One turning vector, and how many ticks it has turned
The counts run from 0 to 200.
[109 123 109 141 180 100 139 150 161 143 168 128 152 157 146  81 159  75
  95 172  99 135 112  97  80 130 128 141 131 153 112 135  95 105 110 142
 163 192 100 155 122 120 132 143  81 114 130 119 150 117 124 147 170 136
  66 115 132 171  92 130 168  86 147 176 154 116 118 160 142 146 151  74
 132 147 127  90 112 138 117 100 137 135 121 153 125  81 124 116 124 161] | 197
[116 102 128 142 133 127 132 126 110 156 156  91 133 167 151 101 152  95
 141 152 128 111 156 136 116 134 115 136 124 177 117 121 121  70 104 127
 106 129 152 181  90 143 162 183 112 149 139 193 141 139 162 179 163 137
  88  87 124 142 124 139 105 134 142 193 148 118 111 165 129 155 200 120
 179 160 113  99 127 119 136 105 146 130 110 148 126  99 105  92 102 117] | 109
[129 105  95 159  89 131 177 170 120 131 169 168 176 141 150 157 134  91
 110 167 154 141 154 105 143 121 156 150 105 170 107 154 137  72 125 149
 132 121 141 155 121 124 175 148  97 141 146 137 132 135 134 198 151 109
  95 148  88 146 129 130 107 102 133 172 146 170 102 131 135 115 162 112
 140 140 121 119 136 145  94 129 139 137 138 139 103  91 141  79 122 106] | 134
[117 151 124 153 165 137 141 147 170 168 150 122 125 142 156 120 161  94
 144 158 115 115 133 116  85 149 103 161 135 173 101 123  76  99 121 121
 102 182 123 178 109 112  98 157  85 123 136 145 160 127 111 162 177 133
  99 132 108 162 102 138 157 114 126 205 140  90 122 131 115 131 141 108
 124 155  91  88 133 118  90  89 139 144 122 160  82  89  98  84  99 117] | 184
[177 108 107 156 115 134 118 130 125 141 146 107 183 143 113 112 148  98
 109 199  72 127 107  96  77  85 111 179 128 191  95 160 123 126  67  95
 110 143 113 133 111 141 138 121 110 108 120 150 156 138 174 165 144 114
  81 134 129 135 118 149 135  83 103 188 103 153 137 140 131 120 145 129
 114 156 107 128 130 127 133 106 136 133 108 150 119 120 138 106 133 104] | 82
[132 106 116 167 134 112 198 175 148 161 181 146 145 157 179  89 146  89
 139 168 106 119 120 110 100 108 150 161 112 153  80 135  97  88 119 140
 131 157 122 155 125 137 148 103  90 128 139 127 152 120 112 178 156 148
  74 127 116 137 107 126 168 108 157 175 145 139  93 155 124 120 151  89
 133 146 116 117 124 128  77 122 130 127 117 151 106  78 157 107 136 120] | 44
[145 104  83 163 119 139 148 160 125 126 187 153 178 148 135 152 154 100
  91 173 132 152 137  82 109  90 167 155  89 176 111 182 127  76 123 139
 137 137 126 137 138 137 152 143  95 123 135 115 143 130 145 171 144 111
 106 154 108 148 129 130 115  93 115 169 133 175  88 133 148 131 147 102
 106 159 113 100 133 156 101 119 146 166 123 133  95  80 126  83 134 100] | 139
[146 129 116 153 120 121 161 152 142 119 161 155 190 126 130 114 143  70
  93 197  98 139  98 107  88  94 130 181 128 153 115 151 105 114  92 148
 135 163  97 125 105 125 138 101 100 113 123 121 135 139 127 159 154 117
  57 149 111 156 110 144 141  54 128 153 133 165 134 127 162  93 137  89
 105 126 138 131 133 149 107  99 141 121 101 132 131 104 137 102 153 120] | 62
[121  83  99 161 150 127 186 162 151 143 186 140 152 168 163  82 158  92
 114 155 109 116 103 120  96 107 164 149 112 155  66 142 114  95 127 132
 142 170 127 159 124 156 166 133 116 129 130 144 156 114 119 129 161 133
  65 105 103 130  93 132 160 108 149 161 139 121 100 160 132 143 179  89
 121 152 130 110 114 142  98 117 126 128  95 132 137  67 136 121 136 122] | 48
[107 128 119 168 170 107 143 146 171 150 151  93 149 168 150  74 147  81
 129 190  91 130 131  94  79 123 114 134 146 138 101 129 102  91  97 142
 139 167 131 137 127 140 134 101  90 118 126 123 157 114 139 169 167 144
  88 141 122 164  95 132 157  70 150 182 139 122 118 153 145 135 148  87
 133 137 115  95 106 123 101 118 140 130 143 170 128  96 132 126 139 144] | 193
[ 88 135 127 157 152 110 182 157 167 154 124 116 142 167 170 110 157  80
 132 152 124 109 145 131 103 143 127 135 121 144 113 111  91  81 137 133
 126 173 127 182  87 124 138 162  91 142 138 180 147 130 102 147 183 136
  71 111  97 163  83 131 161 127 167 169 148  95 125 167 122 130 175  88
 143 130 125  97 114 132 105 105 141 115 109 151 128 101 121 115 101 140] | 35
[143 107 112 129 147 135 117 144 121 161 177 132 131 152 137 114 143 102
 129 160 114 117 124 121  87 116 112 151 114 213 121 157 109  94  92 115
 115 156 127 172 109 118 126 157  92 145 134 142 149 152 156 181 136 144
  93  89 142 142 136 150 124 137 132 203 136 112 119 138 122 156 177 104
 166 163 108 109 151 113 127  93 152 143 113 152  91  94  93  67  77 107] | 106
[126 160 138 183 132 106 153 144 165 145 109 100 161 154 142 129 144  74
 127 200 112 141 156  80  87 114 103 149 122 167 141 126  95 106  91 118
 106 130 105 152 118 115  95 129  80 124 126 149 153 128 152 177 186 116
 110 163 117 176 113 125 150 123 143 192 124 140 144 155 126  97 115 104
 114 143 103  94 134 142 110 117 151 128 136 171  91 135 136 107 122 137] | 173
[121  88 111 148 121 115 152 157 124 137 179 135 155 178 159 105 137  87
 128 177 119 119 156 107 103 104 148 124  91 174 123 145 154  71 115 151
 142 129 151 162 125 165 168 156 111 147 125 145 143 121 185 181 142 142
  96 116 128 134 129 135 121 138 170 189 152 135  95 173 132 159 181  85
 157 159 125  94 108 147 125 136 146 136 124 147 122  85 135 115 127 113] | 121
[ 96 134 122 156 186 131 132 140 156 153 161 115 150 155 164 108 165  91
 133 162  93 117 139 113  82 153 111 162 143 134  90 114  85  79 118 133
 125 169 146 163 114 138 151 123  92 110 146 139 146 111  91 169 174 136
  91 140 101 161  98 146 161  61 132 175 141 101 108 137 141 132 152 114
 139 141 110 110 107 114  81 104 140 135 130 166 119  88 119 112 114 123] | 37
[159 139 130 167  91 124 155 127 131 121 128 117 190 123 112 134 144  61
 107 201 112 135 129 119  99  86 115 165 129 159 136 140 108 124  65 124
 108 137 105 141  88 118 131 130 106 118 120 165 143 151 171 170 148 108
  67 140 118 156 116 137 124  94 123 173 113 166 166 143 142  82 139 113
 119 123 130 133 135 138 136  99 144 102  94 133 132 138 148  91 129 115] | 79
[141 148  99 167 112 160 138 143 135 146 128 125 180 134 132 186 162  95
 110 166 137 140 156  90 114 119 127 181 120 178 112 146 103 103 115 102
  97 143 125 167  98 114 121 152 106 111 136 167 141 127 121 166 166  86
 115 173  89 145 132 136 118 100 106 181 127 156 123 114 126 110 128 147
  90 150  92 109 157 133 102 109 146 164 114 139  90 122 120  72 103 101] | 0
[123 123 146 140 128 111 151 131 113 149 160 124 152 149 154 111 145  73
 136 188 112 133 175 111 103 129 105 135 121 151 141 127 138  65  90 176
 127 118 150 139 119 143 150 138  94 148 126 149 138 130 188 216 150 150
 104 136 125 159 119 147 121  92 157 193 139 150 114 142 151 137 176 102
 173 131 124 112 125 131 114 122 154 131 135 159 113  93 126 102 134 116] | 116
[114 144 116 149 185 133 128 150 168 163 158 130 130 159 158 119 167  91
 143 167 104 124 131 115  79 136 107 159 107 151 105 127  90  88 127 135
 124 189 132 161 121 119 111 136  84 134 131 136 158 129 116 156 166 151
  90 122 128 153  95 140 159 105 140 182 149  83 109 138 134 141 138 100
 115 150  98  98 131 128  97  98 141 151 115 170  88  79  99 100  98 126] | 33
[115 129 110 151 165 120 119 148 163 142 143 111 133 170 141 112 153  98
 108 163 122 137 110  87  83 123 118 143 135 196 103 144  79 115 105  94
 133 183 113 174 115 106 104 155  80 114 141 137 158 118 128 137 172 108
  93 126 121 168 107 127 156 130 120 196 140 106 126 154 118 153 150  98
 114 166 101  85 129 127 121  88 142 150 128 161  95 108  98 103  95 152] | 180
[148 104 113 162  95 131 196 163 133 140 161 123 186 139 152 124 151  82
 127 178  95 116 120 121 110  97 156 166 104 149  77 143 120  91 108 143
 116 133 134 152 111 154 172 110 120 120 128 163 136 130 123 156 158 127
  62 139  92 137  92 135 149  77 141 155 124 163 116 144 143  97 154 106
 123 123 138 140 126 141  81 118 128  93 107 121 130  93 163 107 149  95] | 60
[136 108  97 144 162 139 161 170 148 145 184 151 160 156 153 108 167  91
 121 163  89 131 103 113  68 113 145 166 106 144  82 158 102  95 123 141
 138 194 136 149 135 147 162 115 107 119 119 124 160 119 110 130 157 157
  82 116 117 140 102 148 155  85 132 167 139 109  93 136 154 136 158  88
 109 146 113 123 123 142  91 109 132 137  92 140 120  68 119 113 132 104] | 49
[126 136 129 175 130 124 146 143 153 145 112  78 161 167 134 137 159  81
 128 190 114 128 148  82  85  84 124 139  77 173 140 133 121 106 107  88
 113 154 125 154 124 145  99 154 102 120 112 170 163 115 175 150 183 106
 105 142 124 145 118 117 145 157 160 192 115 124 127 163 113 119 134 113
  84 167  98  72 135 153 134 131 147 144 116 152  98 119 137 133 123 125] | 10
[115 132 120 174 106 147 155 143 149 168 112  86 164 163 146 165 174  94
 137 175 121 112 171 109 106 117 131 156  92 159 120 116 101 106 121  87
  94 132 148 185  99 131 119 162 121 125 121 200 151 117 132 151 188 100
 115 155  91 146 103 122 139 149 139 175 122 116 126 151 107 102 147 136
 100 165  99  91 147 141 109 116 149 138  98 144  99 113 126 110 112 115] | 166
[106 133 122 136 141 145 141 136 125 129 174 151 173 148 148 153 179  75
 109 176 135 143 162 115  95 130 133 144  91 141 172 147 125  59 130 176
 142 146 157 146 112 134 142 167 100 149 115 156 130 128 157 187 154 137
  98 126 125 153 125 152 102  96 152 178 156 124  96 121 155 120 164 108
 135 139 138 110 130 157 111 112 159 149 104 144 109  74 104  84 128 109] | 128
[112 100 107 152 153 119 178 168 148 150 169 124 145 177 173  93 160  92
 137 159  99 103 119 124  88 122 158 141 103 139  83 133 107  86 126 125
 117 174 139 166 116 160 161 137 104 134 129 163 166 117 121 139 173 152
  70 107 115 139  86 128 160 120 166 167 145 104  96 172 125 142 183  86
 130 160 123 106 119 138  96 115 135 124 111 147 128  68 129 121 129 120] | 199
[121 158 123 172 135 137 141 141 149 144 108 100 159 144 136 154 164  78
 113 172 130 142 147  87 105 130 105 172 134 171 132 128  82 108 114 102
 105 148 119 176  98  95 105 158  90 115 147 162 142 129 121 165 184  87
 109 168  94 175 118 137 134 112 104 189 119 117 140 121 116 105 125 129
 105 148  99 102 145 131 104  95 145 150 125 158  96 133 109  81  99 124] | 168
[135 147 113 184  90 118 163 149 155 116 118 111 185 150 124 165 138  75
  84 197 134 151 142  83 116  93 137 148  93 176 150 155 117 119 104 112
 125 132  98 144 122 117 109 158 103 119 124 158 145 121 170 150 177  80
 100 167 105 155 122 111 133 138 128 184 129 167 138 151 125 108 133  97
  88 145 122  90 140 170 120 131 139 148 123 145 113 130 144 106 133 139] | 157
[146 102 110 147 118 114 111 140 130 149 164 113 131 151 130  87 123 113
 109 169 107 114 107 110  93 108 110 152 156 203 105 143 120 117  74 103
 123 141 118 170 109 112 131 155  87 141 141 132 152 154 184 188 136 128
  83 110 136 154 139 149 126 115 112 202 135 147 131 155 122 153 169  96
 160 164 115 116 135 122 138 100 139 133 138 156 105 115 113  86  98 137] | 102
[125 124 101 187  87 138 162 139 128 141 118  77 170 169 149 168 152  98
 114 174 136 125 153  95 123 107 133 156 122 176  90 129 113 106 111  79
 102 115 127 176  93 138 148 145 105 117 142 190 145 132 145 167 189  77
 106 171  73 152 113 117 129 129 117 178 115 169 124 150 103 111 143 145
 109 150  98  87 129 134 104 129 129 138 140 136 121 135 146 107 115 119] | 3
[149 112 128 151 105 162 136 144 120 160 152 115 149 134 126 130 157 101
 129 148  98 101 123 143  88 104 116 175 114 203 116 139 112 110  91  90
  82 147 130 184  83 128 123 162 127 143 122 189 155 157 159 157 136 120
  76  97 125 118 128 142 130 153 118 194 115 113 125 147 111 113 169 131
 119 160 105 133 151 131 128  89 146 117  84 136  96 125 111  84  96  93] | 89
